Named turns come first, each shown by rows before and after it. Which turns, in which order, take the first row of each pair that follows to the second? Write the first one first, as in the answered first pair.
turn k_553:
[  9.8 -19.3 -25.4  -3.5   7.6  41.8 -20.2 -22.9  14.4  13.5  29.1 -16.2
  22.2 -28.6   5.3  -7.9   2.2 -19.7  -0.3 -45.4  14.9  17.0 -11.9   1.9
  28.0 -13.9  18.3  21.6  13.7  54.5 -16.6  48.0] |-> [ 35.4  -9.4  15.6 -13.2  30.8 -11.3  -5.3  -7.6  35.9   0.2  47.9  48.0
 -20.4 -18.5  21.1  37.1  15.7 -26.4 -31.1 -26.3 -16.6  -2.6 -19.4   3.9
  25.2  22.5   8.5 -17.0 -16.7  17.0 -16.5  14.9]
[ -1.7  11.1   2.4   0.4  32.9   3.8  12.2 -26.4  -6.3  -9.6  15.9 -19.0
 -10.0 -15.2 -24.8  -4.3  -0.7 -19.8 -11.4   3.5 -20.8  -7.6 -13.7 -24.8
   9.8   1.3  16.2  -6.5 -11.1  32.7 -19.1 -14.3] |-> [ -5.6  17.4  15.7   0.2  29.2   2.6 -10.4 -15.5  -7.3 -13.0   4.6 -11.4
  -8.9  -8.0 -23.2   6.8  16.6 -26.2 -15.4  22.4 -14.8 -21.3  -2.9  -9.7
   2.3  18.8   8.1  -6.2   3.7  30.6 -10.8 -22.1]
[-27.7  -1.2  -9.8  37.2 -22.4  22.1 -10.4 -11.0   4.8  12.7  -6.6 -38.0
  25.0  -4.1 -11.8 -32.9  -1.6   2.9   6.3  -4.7  25.0  10.6   2.2   3.8
  13.6   6.1  -2.7  21.3   1.1  12.7  16.4  31.7] |-> [ -1.7  -1.5  16.3  33.3   5.7 -29.0  35.4 -13.6  24.8   7.1  20.2   4.5
 -23.1  -8.1   6.5  -1.3 -13.7   6.7 -13.2 -15.2 -11.2  13.3 -13.7 -11.8
  19.1  23.1  -1.9 -15.3 -40.2 -21.0   7.9  -0.2]
[ -2.7  23.2  -7.3  24.1   5.1  27.8 -33.7  -8.4 -43.9  18.0  13.6 -14.2
   7.9   0.7  -8.1 -22.6  13.3  11.6  22.2  -6.1   5.2 -12.0  12.2  15.6
  45.3  -2.8  37.4  14.3  45.4  45.8 -10.8  25.0] |-> [ 25.2  19.1  11.2  17.8  33.0 -22.6  22.5 -14.5 -21.3   7.6  46.3  12.8
 -40.8 -12.5  11.9   3.1 -15.0  21.9   4.2 -27.1 -30.5   4.0  -4.0  -5.7
  53.6   5.4  43.7 -21.2   5.7  13.4 -18.8   0.7]
turn k_720:
[ -8.9  -6.2  -5.0  -2.5  -5.4   0.1   9.0  18.2   2.6   0.7   9.0   9.9
  22.8  23.8   7.8   1.2  -8.0  26.3  11.4  -8.9  -8.0  10.4   0.3  -2.3
 -13.6 -10.6  -3.7  12.6   1.0 -31.8  16.7  -3.5] |-> [ -4.5   9.5  14.4   3.5  -0.6   8.3  -7.0 -16.7  -2.3  -3.4  25.1  29.9
  10.5  18.0   2.9   0.6  -5.3  27.6  15.9  -1.1  -9.4   1.3   1.7  11.8
  22.5   0.9  20.7  -6.6   2.5  11.3   5.9   0.5]
[  4.3  -3.2 -36.2  12.2  -5.6  23.3  19.7 -19.2 -29.6   5.8  27.6 -18.8
  13.0  -2.6  24.8 -26.9 -43.9  29.2  26.1 -40.0   6.7  20.7 -29.5 -17.8
  24.1 -30.5   2.1   5.9  -8.6   7.8  -6.5  22.3] |-> [ 21.1  -0.1  -0.6   0.1  17.5  -6.3  19.8 -40.1  -7.4   9.6  45.4  -8.4
 -34.7 -27.7  12.1  -9.1 -32.3  -6.6   4.2 -17.7 -12.5   0.3 -27.8 -20.2
  41.5 -11.6  14.6 -28.3 -22.5  33.3 -30.2   3.8]
[  6.7  -9.1   6.8  11.8 -15.0 -15.0  -6.9 -16.5  30.4  -2.5  14.5 -18.3
 -14.7  16.4 -23.7 -11.7  12.1  23.2  10.4  -6.8  10.4   5.6  -3.3 -33.6
   5.0   8.2  -9.7   2.9  16.2 -15.6   7.2  -5.6] |-> [  4.6  -7.5   5.2  12.8 -18.9 -10.8  -8.4 -19.0  27.2  -3.1  20.5 -13.4
 -13.1  22.1 -22.7 -18.6  12.5  26.5  12.2  -9.2  13.7   6.3  -7.9 -32.3
  12.7   6.2  -8.0   2.2  18.3 -12.2  11.4  -1.3]
turn k_800:
[ 18.7  22.2  36.1   4.5  19.6  -8.5 -10.0   5.6  12.0 -12.9  12.7  21.0
 -33.7 -15.3 -21.3  11.4  44.8 -51.0   6.1  -9.5 -51.5  -9.0  37.4   7.0
  11.2  15.8  -2.6 -33.9 -10.3  21.8  19.8 -13.1] |-> [ 11.7  27.7  34.0   7.3  17.7   2.8 -23.8   2.4   6.0 -10.8   3.2  15.9
 -27.9 -15.2 -26.7   1.9  48.1 -56.3  12.6  -6.5 -39.7 -11.2  40.0  10.9
  15.4  12.9  -2.0 -31.5   2.6  35.6  22.1  -5.5]
[  4.8  -6.8 -13.9 -13.1  -2.0  12.2   5.2 -12.6   1.4   5.9  -0.9 -26.9
 -12.8 -14.5 -20.3  -6.4  11.9 -32.5   1.9   2.9  15.0  16.9   5.1 -13.4
   6.0  -2.0   1.3  -6.1  -7.0  29.3 -12.0   0.1] |-> [ -6.1  -3.0 -16.0  -7.5  -9.4  24.4  -3.2 -13.7  -8.4   1.6  -0.4 -21.3
   4.3  -5.2 -21.6 -11.8  18.0 -24.6   5.8   1.5  18.4   9.6   6.5  -2.2
   9.1  -4.2  -3.0   4.1   9.4  31.0  -3.5   9.4]
[ -5.8  -2.6   6.6   3.5  -3.6  11.6  -8.5 -26.0   0.6  -2.2  20.8  -1.3
  -2.5  -2.0 -13.1 -18.0  -4.0  -7.2  29.6  12.6   4.0 -12.6 -10.8   9.4
  16.2  20.1  29.4  -1.2  -0.7  26.6   5.5  27.2] |-> [ -6.5   5.7   2.9   7.6  -7.2   9.9 -12.4 -23.9  -0.4  -8.8  24.7   7.7
   3.8   5.0  -7.0 -14.9  -2.8   4.1  30.2  12.3   1.4  -9.4 -12.1  14.3
  14.0  22.2  24.8   1.3   7.9  14.6  11.2  27.1]
turn k_829:
[ 18.8   9.7  27.9 -17.3   6.4 -35.1  -0.9   6.4  17.6  -1.4  -4.7  32.9
 -27.8   6.1   3.1  24.0  19.1   2.5 -26.2   3.6 -22.9 -19.8  -4.2   9.8
  12.2  19.2  12.1 -22.5 -15.1 -20.9 -15.9 -15.2] |-> [ 15.0 -10.7 -11.8 -14.5   3.7 -27.4  40.0  27.7  15.4  -1.9  -8.9   1.5
 -12.1   5.0  11.4  13.7  -7.3  19.3 -17.7 -25.4 -18.3  15.8 -12.6 -10.9
  -9.0  -9.5   2.7  -5.0 -22.4 -47.1 -10.7 -10.2]
[  2.1  10.3   9.3 -14.9  22.3 -32.7  15.2 -40.8  14.6 -13.7   8.5  -6.9
 -54.2 -22.1  -9.8   3.4  -6.1 -14.3 -10.2 -19.7 -11.2 -30.2  -4.6 -16.8
  62.0  20.0  51.7 -33.4   8.4  56.3 -35.0  19.8] |-> [ -1.9  19.6  20.3  -8.4  12.2 -60.0   6.0  22.4  16.6 -23.3 -13.1  47.3
 -37.5  21.9  23.8  42.1  23.7  15.7 -29.6  -1.8 -13.9 -53.9   0.1  -2.1
  12.8  59.0   9.7 -24.8   9.8 -39.3   7.8  -8.1]
[ 20.0  -6.5  -0.1  15.9  10.0 -10.4  15.7 -42.5  -0.2   5.2  25.2  26.4
  -7.4   4.8  38.5  17.4 -37.3  30.5 -28.5  -9.2 -59.8 -38.2  31.2   0.6
  19.7   4.8  34.7  -5.2 -19.0   7.0  -8.2  16.1] |-> [ 19.4  -4.6  -1.8  18.9   7.8 -17.3  21.3 -23.1   1.2   4.4  19.2  33.9
  -0.5  18.7  44.8  21.5 -33.0  36.0 -31.3 -10.7 -61.3 -41.5  27.2   0.5
   0.3   9.5  20.4   2.4 -15.9 -18.2   2.6   7.3]
Now pairs of rows:
Between the rows of a pair lie 2 to 3 turns.
[-11.2   6.6 -15.8  22.7  -7.8   2.3   3.2   8.5 -25.1 -12.1  -6.2  34.7
  31.2  25.0  -7.5  10.8   0.0  33.0   9.3  -8.4  -0.5 -26.4  -6.3   4.6
 -20.7   8.0 -15.6   6.7  -9.6 -28.9  20.4  21.9] |-> [ -6.1  -4.1 -16.1  15.8   5.2   1.2  26.0 -35.3 -21.7  -4.5  18.4   8.3
   2.5  -7.1 -20.9  -4.9 -26.5   9.6  12.6 -24.9 -15.5 -11.9 -13.4 -10.9
  13.3 -10.8  15.6 -11.7 -26.4  16.7  -8.8  26.0] | k_553 k_800 k_829
[  0.2  19.0  -2.4  -7.8 -10.8  13.2 -18.9  18.9 -13.5 -15.6  -3.7   9.0
  24.4   5.2   8.3  -1.1  12.9   4.5  -0.2  -3.8  17.0  -7.4 -10.7  21.3
  -9.1   6.7  -6.5   8.3  14.4 -12.0   7.1   6.1] |-> [  8.3  -3.3 -11.6 -18.1  -0.3  -6.1  18.2  31.1   5.6  -7.7  -3.1 -24.4
   1.7  -9.5   6.8  -3.0  -1.5  -7.2  -5.8 -17.4   9.4  11.1 -11.3  -4.3
 -26.4  -6.0  -8.3  -5.8  -4.8 -21.7  -5.0  -3.3] | k_720 k_720 k_829
[  9.5  -5.8  17.3 -16.2  -1.1 -21.9  11.3  43.0  11.6  -0.7  10.7  27.6
   3.0  18.9  20.7  34.0  23.3  -2.4  -4.9  23.2  -9.8 -10.5   8.9  -3.1
 -19.1   6.0 -26.2   0.5 -10.6 -54.7  27.5 -19.2] |-> [-11.9   0.6  -7.8 -10.9 -18.9  41.8 -21.3  -7.4  -5.9  14.9   6.4 -34.5
  32.2  -7.5 -13.7 -19.1   7.5 -25.4  25.3  13.5  17.3   3.7  15.2   4.7
  23.9 -31.8   8.6  17.5  19.0  46.1   0.6  21.6] | k_553 k_829
[-14.8  24.7  -6.9   4.6 -17.8  26.7 -23.8 -25.0 -22.1  -7.7  -2.6   6.2
  30.6  12.4   3.7 -15.6  -3.8  20.5  22.0   2.2  17.2   0.9  -6.3  26.2
  20.4  -2.7  14.5  16.6  19.9  28.1  14.6   9.3] |-> [ 16.4   5.5  14.1 -10.9   8.4 -30.7  29.1  -1.6   8.1  -7.1  12.3  32.8
 -18.8   1.4  20.3  19.7  -7.5  17.9 -11.5  -1.5 -15.9   4.9 -15.6  -2.9
  -2.7  16.9  -4.8 -12.0 -26.5 -23.9   7.5 -26.8] | k_553 k_829 k_720
[-16.9  15.7   5.5  12.7 -22.1  23.1 -38.2   0.6 -19.0  -4.7  -7.8  21.0
  17.4  12.2   7.9 -11.2  28.7  14.9  11.6  26.2   5.2 -26.1  -7.4  36.4
  13.1   7.3 -13.4  12.0  22.0   3.5  24.2   1.9] |-> [-18.5  13.2   4.4  14.6 -19.1  26.2 -38.5  -9.0 -17.1  -7.6  -4.7  15.7
  15.2   7.2   0.8 -14.5  27.8  14.3  12.5  22.3   5.4 -27.7  -6.0  36.5
  22.2   3.3  -2.8  10.4  20.3  22.1  17.6   8.9] | k_829 k_829 k_829
[-13.8  15.5 -39.6  -0.6 -25.8  33.3 -19.4  18.3 -21.9  -6.0 -17.0 -47.0
  13.2   4.9   7.8 -19.4  -5.2 -36.9  20.7 -11.8   8.2  -8.9  -3.4  -4.4
  18.5  -0.2 -12.0 -13.0  31.4  -6.2  15.3  -0.8] |-> [  1.7  12.0 -13.6 -12.7 -10.1   5.2  -8.3  20.5  -5.9   4.2 -15.7 -46.8
 -24.5 -12.7  -1.6  -9.4   6.0 -72.8  -2.0   6.2  -5.3 -16.2   2.3 -15.5
  12.5  14.3 -12.4 -40.8  14.8  -1.5  -1.5 -18.6] | k_720 k_720
[-19.2   3.0 -25.5  13.7 -15.3  32.0  -0.3   3.1 -17.1  -2.3   7.0 -12.3
  49.3  16.0   0.2 -22.9 -13.3  14.9  30.4  -3.9  14.2  24.6 -14.8   2.8
   1.7 -11.3   7.1   8.1  20.4  28.4  23.5  21.9] |-> [-13.1  18.6  -0.9  15.3 -16.2  23.7 -27.4  18.9 -14.7  -9.1   2.5  18.5
  48.0  34.4   5.8  -1.5  11.1  17.2  23.6  16.5  13.8  -1.5  -7.8  20.7
  -7.8  18.6 -10.2   2.2  25.3   4.6  34.0  11.9] | k_829 k_829
[ 29.0   8.5   5.3  -1.6 -20.3  -7.0   4.6  30.6  21.6  -1.2 -19.7   9.6
  -6.0  -2.1 -18.9  17.9  30.0 -17.1 -13.1  37.3 -24.0 -24.6 -14.7 -12.5
 -31.3  23.1 -30.2 -11.8   8.5 -23.3 -19.7 -22.3] |-> [ 33.2   2.5  -3.6  -4.3 -13.6   9.2  19.6 -11.7  19.1   5.3  -1.2 -26.7
 -15.3 -30.8 -33.9  -8.9  13.1 -35.2  -2.4  24.9 -23.6  -5.5 -16.1 -25.5
  -2.4  -2.2   1.7 -18.2   5.1  33.0 -43.7  -3.2] | k_829 k_829
[ 14.2   5.9  19.2  -9.6   5.9 -19.1   6.0   1.3  10.5  -1.6   1.0  15.9
 -24.8  -6.1  -3.2  11.0   8.3  -3.9 -14.0   8.1 -19.6 -18.6   2.4   2.8
  -9.7  18.3  -3.5  -7.1 -14.7 -15.3  13.4 -21.6] |-> [ 15.3  -7.6  -1.9  -7.4   8.0 -12.3  38.5 -10.2   9.3   1.6  11.3  -4.8
 -16.5 -16.7   2.9  -2.9 -19.5   8.3  -3.0 -18.3 -25.9   6.3  -3.8  -8.4
  -2.8  -6.8   6.2  -4.6 -23.2  -4.3   1.7 -13.9] | k_553 k_553
[ 13.2   1.4  26.9  -9.3  15.1 -21.1  -2.4  -7.3   8.9   5.5   0.7  -7.7
 -25.6  -7.2  -1.9  22.8   9.6 -17.0 -16.8  10.3 -23.6  -3.9   4.3 -12.7
  -6.0  12.2   2.8 -11.3 -17.6  10.0 -18.6 -10.2] |-> [ -4.9   1.0 -14.9  11.2 -10.1   6.4  -0.3  12.7 -11.6  -3.0  -7.1  -4.7
  27.0  21.1  16.2   7.1  -7.4  29.6   8.3 -15.2  -8.3  15.4  -0.6  -1.5
 -19.3  -7.3 -11.6  17.4   0.6 -27.2  11.3   5.6] | k_829 k_720
[  9.5   7.4  24.2  20.7  26.5 -19.8   7.0 -16.7   2.2  -5.6  40.2  79.8
  -8.7  -0.1  27.4  27.3  -9.8  28.9  -5.7   7.3 -11.2 -12.4  -7.5   6.7
  32.2  39.7  18.9 -19.3 -21.8  -9.6  12.3 -11.1] |-> [-16.2   7.7   1.8  23.7  -6.7  18.7 -39.5  28.2  -7.7  -6.0  -8.2  48.4
  51.5  20.7  19.4   9.9  20.9  28.2   4.7  26.7  25.2 -20.2  11.7  21.7
  -9.5  37.6 -17.3  30.4  17.3 -23.4  35.8   3.8] | k_829 k_553
[  2.2  22.1  14.5  -3.3 -11.6  -0.9  16.6  45.1  20.4  27.9 -51.3  30.5
  50.6  25.1 -11.3   6.5  -2.1 -21.6   2.8  22.1  -2.2  -8.4   1.7   5.3
 -38.4  40.3  -2.5  29.9  23.0 -39.5 -17.0 -11.3] |-> [ 14.3   6.9  -2.8 -10.9   8.0  -5.1  75.0   8.1  23.2  28.6 -19.5  -6.8
  24.5 -10.2 -15.7 -12.7 -47.0 -24.1  11.3 -16.0 -19.2  30.5 -12.9 -28.9
 -13.7   4.5  30.5  15.0  -5.3  -8.3 -48.8   0.2] | k_553 k_553 k_829
[ 10.2 -20.8   6.6 -35.0  27.8 -44.3  25.6   1.1  25.8  16.0  -5.1   6.8
 -35.7 -19.4   2.2  22.9   3.7 -21.5 -32.0  12.4  -8.9   0.1  -6.0 -33.4
 -35.9  22.6  -8.7 -21.8 -22.4 -20.0 -10.0 -40.0] |-> [-12.9 -20.6  -7.9 -35.2   4.6  -1.0 -17.9  -8.0  12.0  28.6 -27.8 -36.2
  -6.5 -32.0 -27.9  -7.7  23.0 -46.1 -12.2  26.4  15.9  -8.5  12.4 -23.2
 -38.0   8.6  -5.1  -0.2  10.7  33.8 -16.7 -21.5] | k_800 k_553
[-28.3  -0.2   0.1   9.9   4.2  28.1  -9.8 -27.0 -27.2  -9.6  40.9  10.6
   0.5   5.2  29.7   2.3  10.5  -5.5  32.1   1.1   3.0 -13.5  12.8   8.1
  27.0 -12.8  30.4  12.1   3.8  18.5 -17.4   4.1] |-> [-29.7 -13.8 -23.7  16.6  -6.9  24.0   8.2  -0.1 -24.3 -11.1  25.4   5.2
  18.4  21.8  39.7  13.8   1.1  13.2  32.9 -12.0   6.0   3.2  12.3  -6.0
  -0.9 -17.1   7.0  28.3  -3.0 -24.4  -2.4   1.1] | k_829 k_829
